Each row is where one point has got to under a steady rotation. How many ticks took it there?
The counts run from 0 to 425.
[-1.03 -0.10 -3.32  2.81  0.62 -0.64 -2.69 -2.04  1.59 -1.38 -2.46  2.71
 -0.10  1.25  1.55  2.24  0.76  1.59  0.28 -0.22 -0.08  0.20  3.17 -2.85
  1.95 -3.62  0.31  5.42  0.31  1.17  2.08 -0.53 -2.34 -0.06 -5.17 -1.60
 -2.82  1.14  3.28 -0.28 -1.16  1.50  1.07  2.04  0.87 -3.08  1.21 -0.60
  2.96  2.66 -1.82] | 275
[-0.88  3.12 -4.54  0.76  1.02  0.38 -1.69  0.74  0.77 -0.57 -0.58  1.10
 -0.64  3.53 -1.21  0.14  0.86 -1.12 -0.11 -0.68  0.66  0.69  0.07 -0.49
  5.20 -2.46 -1.60  2.79  2.87  2.88 -2.14  0.66 -1.03  3.09 -3.92 -0.91
 -1.43  1.02  2.03 -4.71  2.18  0.05 -0.97  2.11  1.91 -3.45 -1.68  2.66
  2.77  0.79  0.94] | 191
[ 0.07  0.47 -3.82  1.02  2.51  0.39 -3.45  0.30  1.59  0.72  0.14  3.25
 -2.52  1.61 -0.38 -0.37  1.35  0.50  1.18 -3.78  0.97 -0.01  1.90 -0.60
  2.78 -0.84 -0.16  3.48  1.80  3.74  1.13 -1.62 -3.25  1.50 -5.36 -0.45
 -2.92  0.49  3.26 -1.79  1.12 -0.24  0.14  2.47  2.08 -2.97 -0.85 -0.14
  3.92  2.67 -0.66] | 8
[-1.90  2.36 -3.15  0.20  1.02  0.84 -0.69 -1.89  1.33 -0.67  0.49  2.91
 -1.13  1.86 -1.03  1.12  0.10 -0.31 -0.77 -1.08  0.44  0.65  2.23 -2.13
  2.81 -2.39  2.22  2.14  0.63  0.93 -0.94 -0.07 -3.46 -0.60 -5.60 -1.01
 -1.71  0.90  3.57 -0.37  1.78  0.68 -0.89  3.09  1.30 -6.23 -1.54  1.90
  4.07  3.26 -0.60] | 40
[-1.00  2.01 -4.29  1.20  2.14  0.97 -1.46  1.01  1.42 -1.06 -0.75  3.35
 -1.53  1.49 -0.09 -1.21  2.06 -0.48  1.02 -1.60 -1.96  1.41  0.44  0.01
  4.26 -2.14 -1.89  3.68  2.28  3.26  1.75 -0.58 -1.49  3.22 -5.34 -0.35
 -2.66 -1.33  2.32 -2.75  0.91 -0.08  0.71  3.05  1.58 -2.69  0.63  1.63
  3.26  2.06 -1.34] | 87
[-3.65  3.46 -2.42  1.34  1.52  0.50 -4.04  0.84  1.14 -2.77 -1.60  3.52
 -0.36  2.75 -0.89  1.57  1.75  1.11  1.58 -0.67  1.06  1.22  0.03 -0.18
  4.74 -2.07 -1.21  2.21  2.15  0.18 -0.08  1.95 -2.71 -1.41 -4.97 -0.91
 -3.53  1.11  3.35 -1.12  2.00 -0.20  2.11  0.50 -0.31 -1.84  0.07  0.02
  2.24  0.68 -2.05] | 228
[-0.93  1.80 -3.38  0.68  0.66 -1.69 -2.49 -2.21  0.07 -0.24 -1.41  1.17
  0.57  2.93  0.44  0.51 -1.42 -0.84 -0.11 -2.73  1.02  0.47  3.57 -2.14
  3.81 -2.54 -0.45  4.56  0.46  1.85  1.54 -0.15 -1.38  1.74 -5.06 -3.16
 -0.37  0.27  2.23 -1.52  1.73 -0.52 -2.08  4.20  2.06 -3.88 -3.64  1.06
  1.80  0.60  0.64] | 391
[-1.26  3.21 -5.05  2.21  0.87  0.48 -1.97 -3.40  0.87 -1.90  1.08  3.97
 -2.25  2.07  2.16 -0.16  1.85  0.58 -1.82  1.77 -1.13  1.26  2.69 -2.13
  3.08 -2.69 -1.33  2.98  1.73  1.24  0.34 -0.70 -0.49  0.80 -2.83 -1.64
 -2.54  1.26  2.03 -2.51  1.65  0.27  1.65 -0.03 -0.40 -4.12 -0.88  1.63
  3.25  0.80  0.26] | 321
[-2.02  2.76 -4.21  2.02 -0.18  0.07 -3.61 -0.66  0.93 -1.84 -1.43  1.78
  0.51  4.49  0.42  1.34  1.52  0.82 -0.48  2.32  1.33  1.24  1.26 -1.59
  4.42 -4.17 -1.26  3.05  2.59  0.58 -1.79  1.16 -1.08  0.84 -2.30 -1.92
 -2.56  2.06  2.44 -3.49  2.24  0.59  0.87  0.09 -0.04 -3.08 -1.18  1.93
  1.58 -0.60  0.67] | 314
[-1.79  0.31 -2.58  2.02  1.75 -0.50 -3.49  0.02  1.55 -1.82 -2.52  2.81
  0.38  1.23  0.11  1.24  0.93  1.56  2.31 -2.12  0.19  0.61  1.69 -1.14
  3.06 -2.91 -0.54  4.82  1.14  1.17  2.36 -0.40 -2.92  0.16 -6.55 -0.94
 -2.80  0.21  3.67 -0.09 -0.60  0.68  0.98  2.31  0.84 -2.11  1.59 -0.91
  2.77  2.35 -2.79] | 252
[-1.33  0.99 -3.47  1.76  0.71  0.13 -1.41 -0.52  1.64 -0.81 -2.27  0.90
 -0.21  1.75 -0.60  0.96 -0.56  0.68 -0.25 -0.83 -1.35  0.59  2.44 -1.39
  2.45 -2.40 -0.13  4.13  1.86  3.20  1.86  0.06 -1.50  3.73 -5.47 -1.86
 -1.88  0.15  2.21 -2.98 -0.42  1.24 -0.69  4.21  2.07 -3.50  0.30  2.15
  3.55  2.76 -0.44] | 166
[-1.67  2.83 -2.98  0.73 -1.04 -0.25  0.23 -1.26  0.31 -2.32 -1.28 -0.11
  1.00  2.24  0.02  1.47 -0.81 -1.10  0.42 -0.87  1.18  0.71  1.00 -2.70
  4.37 -4.54 -0.65  4.49  1.09  1.71 -1.50  0.63 -1.41  1.70 -5.37 -0.72
 -0.62  1.27  2.54 -2.92  0.63  1.01 -1.51  3.69  1.70 -4.41 -0.67  2.91
  3.74  1.82  0.19] | 47
[-2.25  0.80 -2.11  1.22  1.23 -0.28 -3.95  0.56  0.29 -2.16 -1.91  2.85
  0.80  2.53  0.35  1.00  0.68  1.43  3.03 -2.33  0.50 -0.02  0.32 -0.34
  4.04 -1.39 -1.75  3.80  1.81  1.13  1.97 -0.35 -2.72 -0.92 -6.51  0.07
 -2.96 -0.04  3.12 -0.27 -0.66 -0.26  2.01  2.20  0.71 -1.42 -1.19 -0.06
  3.45  2.39 -2.46] | 117
[-2.37  0.22 -3.97  2.58  1.49  0.62 -4.09 -0.23  1.75 -1.02 -1.93  1.63
 -1.37  2.50 -1.81  1.77  0.60  2.03 -0.59 -0.03 -0.56  0.56  2.66  0.27
  2.16 -1.42  0.00  2.78  2.81  3.08  0.86  0.64 -2.26  2.86 -4.88 -1.47
 -3.41  1.68  1.83 -3.01 -0.63  1.04  0.62  1.99  0.70 -2.65  1.32  1.29
  3.48  3.06 -0.86] | 165
[-1.57  4.04 -3.76 -0.06  0.58 -0.10 -0.87 -1.11  0.00 -1.71  1.32  4.12
 -0.76  2.39  1.19 -0.48  1.10 -1.37  1.05 -0.96  1.36  1.50  0.24 -2.51
  5.78 -3.19 -1.58  2.81  0.97  0.25 -1.36 -0.30 -1.62 -1.61 -4.18 -0.53
 -1.18 -0.37  2.83 -1.12  3.23 -0.35  0.74  1.15  0.51 -4.45 -3.22  1.24
  3.02  0.29 -0.41] | 216
[-1.97  2.09 -1.93  0.92  2.48  0.01 -1.09 -1.50  1.42 -2.07 -0.93  2.76
 -1.86 -0.34  0.26  0.66  0.63  0.47  0.17 -2.82  0.41  0.69  2.58 -1.93
  3.62 -2.40 -0.44  4.65  0.00  1.73  1.16  0.32 -2.89  0.47 -6.53 -1.03
 -1.86  1.37  3.63 -0.51 -0.23  0.30  0.47  2.72  0.85 -3.14  1.93 -0.81
  3.56  2.05 -1.79] | 253
[-0.44  0.56 -3.95  1.91  1.30 -0.41 -4.80 -0.10  1.68  0.79 -0.54  3.51
 -0.87  3.85  0.26  1.68  1.07  0.72  0.05 -0.62  3.04  0.19  2.39 -2.23
  2.73 -2.41  0.75  2.80  1.66  0.13 -1.10 -0.87 -2.85 -0.68 -3.42 -1.68
 -3.23  2.09  4.59 -0.74  2.59  1.54  0.69  0.59  0.65 -4.52 -1.77 -0.81
  1.98  1.18 -0.48] | 273
[-2.33  1.69 -3.06  1.64  2.12  0.63 -4.67  0.12  0.87 -2.23 -0.84  3.61
 -1.43  2.27  0.74  1.06  2.52  2.34  1.29 -0.85  1.48  0.38  1.12  0.03
  3.96 -1.16 -1.51  2.92  2.27  1.75  0.60 -0.35 -2.73 -1.26 -5.37  0.16
 -3.56  1.67  3.07 -0.82  0.32 -0.15  2.69  0.08 -0.62 -1.40 -0.25 -0.94
  3.23  1.55 -1.95] | 363
[-2.63  1.98 -3.13  0.80  0.12 -0.48 -3.63  0.05  0.67 -2.00 -0.86 -0.19
 -0.34  3.68 -1.43  2.83  0.57  0.92  0.79 -1.38  2.99 -0.89  1.47 -1.02
  4.31 -1.46 -1.02  3.16  1.78  2.15 -2.17  1.07 -2.38  0.04 -5.11 -0.68
 -1.75  3.21  3.00 -3.14  0.40  0.83 -0.36  1.73  0.49 -2.42 -1.34  1.38
  4.17  2.52 -0.61] | 404
[-2.36  2.04 -1.85  0.68  0.75  0.21 -1.72 -1.44  0.97 -2.27 -1.97  1.68
 -0.38  0.81  0.21  1.80  0.35  0.32  1.31 -2.45  1.75  0.19  1.91 -2.21
  4.16 -3.05 -0.65  4.77 -0.02  0.69  0.09  0.23 -3.43 -1.32 -6.51 -0.68
 -1.85  1.46  4.27  0.43 -0.28  0.56  0.91  1.56  0.57 -2.82  0.95 -0.41
  3.25  2.44 -2.30] | 6
[-0.04  2.30 -4.79  2.14  0.54 -0.85 -2.01 -1.15  0.74 -0.42 -0.79  2.22
  1.20  3.34  1.22 -0.39  0.07 -0.57 -0.56  0.31 -1.60  1.28  2.12 -2.16
  3.91 -3.96 -1.43  4.11  1.16  2.21  1.35 -0.58  0.08  3.40 -3.40 -2.58
 -1.22 -1.12  1.85 -2.92  1.84  0.50 -0.87  2.68  2.20 -4.15 -1.86  2.84
  1.83  0.48  1.09] | 312
[-0.49  2.61 -3.15  0.71  0.82 -0.66 -2.59 -1.81  0.85  0.08 -0.19  2.72
 -0.01  2.45  0.45  1.43  0.10 -0.47 -0.01 -2.42  2.85  0.23  2.70 -3.56
  3.47 -3.58  1.06  3.39 -0.18 -0.30 -1.27  0.09 -2.72 -0.57 -4.14 -1.67
 -0.96  1.59  4.46 -0.51  3.06  0.77 -1.04  2.46  1.47 -5.00 -2.11 -0.05
  2.24  1.16 -0.26] | 272
[-1.35  4.05 -2.82  0.14  2.91  1.36 -0.59 -1.61  1.37 -0.68  0.95  4.58
 -2.93  0.11 -0.10 -0.95  1.39 -0.81 -0.49 -2.58 -0.14  1.49  2.42 -1.57
  4.51 -2.28 -1.11  3.40  1.05  1.70  0.98  0.16 -2.51  0.63 -5.14 -1.08
 -1.80  0.07  3.62 -0.28  2.77 -0.74  0.64  2.23  0.68 -4.01  0.31 -0.17
  2.59  0.86 -1.17] | 231
[-2.25  1.35 -3.17  2.91  0.69 -0.79 -2.45 -3.76  0.91 -2.52 -1.87  1.44
 -0.88  1.72  1.23  2.03  0.32  2.58 -1.90  0.48 -0.67  0.73  4.09 -1.80
  1.99 -2.51  0.25  4.82  0.72  1.27  2.35 -0.20 -1.66  0.77 -4.88 -2.69
 -2.70  1.55  2.35 -0.75 -0.79  0.96  0.63  2.02  0.17 -3.77  0.29  1.15
  3.18  2.00 -0.48] | 410
[-1.61  2.31 -2.27  0.28  2.28  0.38 -0.51 -0.20  0.91 -1.54 -1.18  4.13
 -1.12 -0.28 -0.31 -0.06  1.01 -0.37  1.82 -2.71 -0.97  1.28  0.81 -1.22
  4.31 -2.76 -1.06  4.18  0.50  1.04  1.97  0.00 -2.62  0.56 -6.40 -0.81
 -2.52 -1.26  3.28 -0.36  0.74  0.04  0.51  3.55  1.26 -3.48  0.57  0.49
  2.96  1.93 -2.45] | 230
[-2.43  1.32 -2.95  1.26 -0.54 -0.18 -1.06  0.01  0.80 -3.53 -1.53  1.93
  1.83  3.00  0.73  1.80  0.74  0.39  2.30  0.66 -0.30  0.61 -1.11 -2.38
  4.44 -4.41 -1.06  4.48  1.31  0.52 -0.48  0.79 -1.42  0.00 -5.09 -0.15
 -2.24 -0.38  2.68 -1.82 -0.51  1.86  0.36  2.28  1.82 -3.12  0.34  2.54
  2.91  2.42 -1.49] | 316
[-0.34  1.37 -4.53  1.13  1.81  0.75 -2.67 -0.46  1.41  0.68  0.34  4.07
 -1.92  2.47 -1.18  0.99  1.29  0.23 -0.89 -0.37  0.75  1.00  3.03 -1.22
  1.94 -1.56  1.96  2.00  2.51  2.13 -0.72 -0.85 -2.99  0.98 -3.17 -1.35
 -2.61  0.91  3.30 -1.76  2.74  0.90  0.10  1.76  1.26 -5.71 -1.83  0.98
  3.19  2.62  0.45] | 41
[-2.18  1.80 -2.78  2.29  0.41 -0.10 -2.50 -1.95  1.78 -2.17 -1.57  2.47
  0.39  2.25  0.66  2.61  0.93  0.96 -0.67  1.44  0.61  0.97  2.21 -2.89
  3.21 -4.22  1.10  4.04  0.57 -0.69 -0.88  0.24 -2.56 -1.72 -4.09 -1.46
 -3.38  2.29  3.82 -0.21  0.62  1.68  1.21  0.65  0.36 -4.63  0.82  0.70
  3.23  2.27 -1.17] | 418
[-2.81  3.31 -3.10  0.04  1.63  1.07 -2.38  2.22  0.86 -1.46 -0.54  3.67
 -0.53  3.33 -1.81  0.70  2.10  0.12  2.32 -1.05 -0.16  1.16 -0.78 -0.02
  4.78 -1.65 -0.79  1.40  3.08  1.43 -0.88  0.90 -2.76  0.02 -4.67 -0.17
 -2.84 -0.56  2.90 -2.02  2.06  0.19  1.32  2.55  0.81 -3.09 -0.97  2.35
  3.66  2.50 -1.23] | 206
[-0.51  2.73 -2.90  0.95  0.65 -1.29 -2.85 -2.14  0.33 -0.32 -1.49  1.94
  1.04  2.45  1.66  0.02 -0.60 -1.32  0.31 -2.75  1.74  0.56  2.82 -3.23
  4.53 -3.56 -1.32  5.21  0.07  0.47  1.49  0.12 -1.03  1.16 -4.15 -3.24
 -0.27  0.53  3.41 -0.96  2.78 -0.50 -1.28  2.45  1.51 -3.39 -2.62 -0.18
  0.75 -1.11  0.20] | 2
[-1.61  1.42 -2.88  0.57  0.32  0.76 -0.16 -1.12  1.41 -2.16 -0.77  2.00
 -0.63  0.91  0.19  1.26  0.65  0.23  1.17 -0.38 -0.17  0.68  0.78 -2.41
  2.59 -2.99  0.27  3.97  1.00  2.01 -0.49 -0.98 -2.49  0.75 -5.66  0.04
 -2.12  0.25  3.10 -1.04 -1.01  1.60 -0.02  3.25  1.63 -4.77  0.65  2.19
  4.94  4.47 -1.12] | 174
